In the rows, 128 means zero.
A single turn carries every row of the set below to another of its rows. Some are shown first; where does it send the rows asked next?
fopu: [119 122 130 138 100 125 109 148 170 142 126 140 109 125  94]
Vudo: [144 106 115 111 114 146 120 122 180 117 162 151 123 107 108]
Duvi: [144 101 118 115 110 153 120 119 175 122 164 142 123 104 107]
kip: [157 123 114 126 126 126 106 146 169 121 140 158 109 118  91]
Mok: [144 107 129 154 106 130 113 123 168 153 132 139 135 130 123]
milum: [116 122 126 132  99 127 107 151 168 140 128 138 114 122  93]
veg: [122 124 132 129  99 132 101 150 171 139 130 133 112 124  92]
vonod: [152 131 116 120 124 125 101 146 166 121 142 156 112 121  90]
nokev: [136 116 123 139 107 145 119 109 137 148 167 148 122 117 108]
Bov: [136 117 121 139 104 148 116 109 138 152 164 144 123 119 105]
minu: [141 103 122 114 114 150 122 121 175 119 164 146 119 102 108]
kidu: [132 119 119 140 109 147 118 109 143 149 171 152 121 124 104]
Mib: [144 110 133 154 114 133 107 119 170 149 136 135 137 132 121]
Zek: [138 103 117 118 112 147 119 123 181 115 167 143 122 109 108]
sigal: [114 124 134 137 103 129 104 143 171 137 132 134 111 126  92]
puzag: [158 127 122 120 129 131 102 146 168 123 145 155 111 118  92]
Foma: [156 127 117 128 130 127 100 142 166 119 147 153 112 122  89]
Lep: [138  99 113 115 110 149 125 125 177 121 160 148 125 103 109]
sonel: [145 107 127 152 110 130 109 125 165 150 129 137 140 127 122]
muk: [158 124 111 123 129 129 105 146 164 124 143 159 116 118  92]
ful: [141 100 112 117 109 145 126 125 177 118 163 150 118 104 107]
vazu: [118 123 132 134  98 123 104 144 171 138 125 134 116 125  98]
sop: [137 114 114 141 105 144 124 112 142 150 167 156 121 120 108]
Tobu: [148 111 133 150 107 132 102 125 164 150 131 130 137 130 119]
nep: [120 126 135 132 100 128 103 151 170 140 131 135 112 126  97]
darip: [133 116 115 140 107 145 121 113 137 153 162 154 125 118 105]
Tinen: [145 111 135 152 107 130 106 124 162 149 135 132 137 129 124]
Pipu: [160 126 118 119 127 135 101 143 166 123 147 153 112 117  88]
ruba: [131 116 118 134 106 147 122 105 144 148 166 153 123 117 107]
buge: [144 112 131 152 110 130 109 115 160 151 132 139 138 129 121]

Duvi turns into Bov
Mib turns into sigal
Where do these go?
sonel turns into milum
vonod turns into Vudo
minu turns into nokev
ful turns into sop

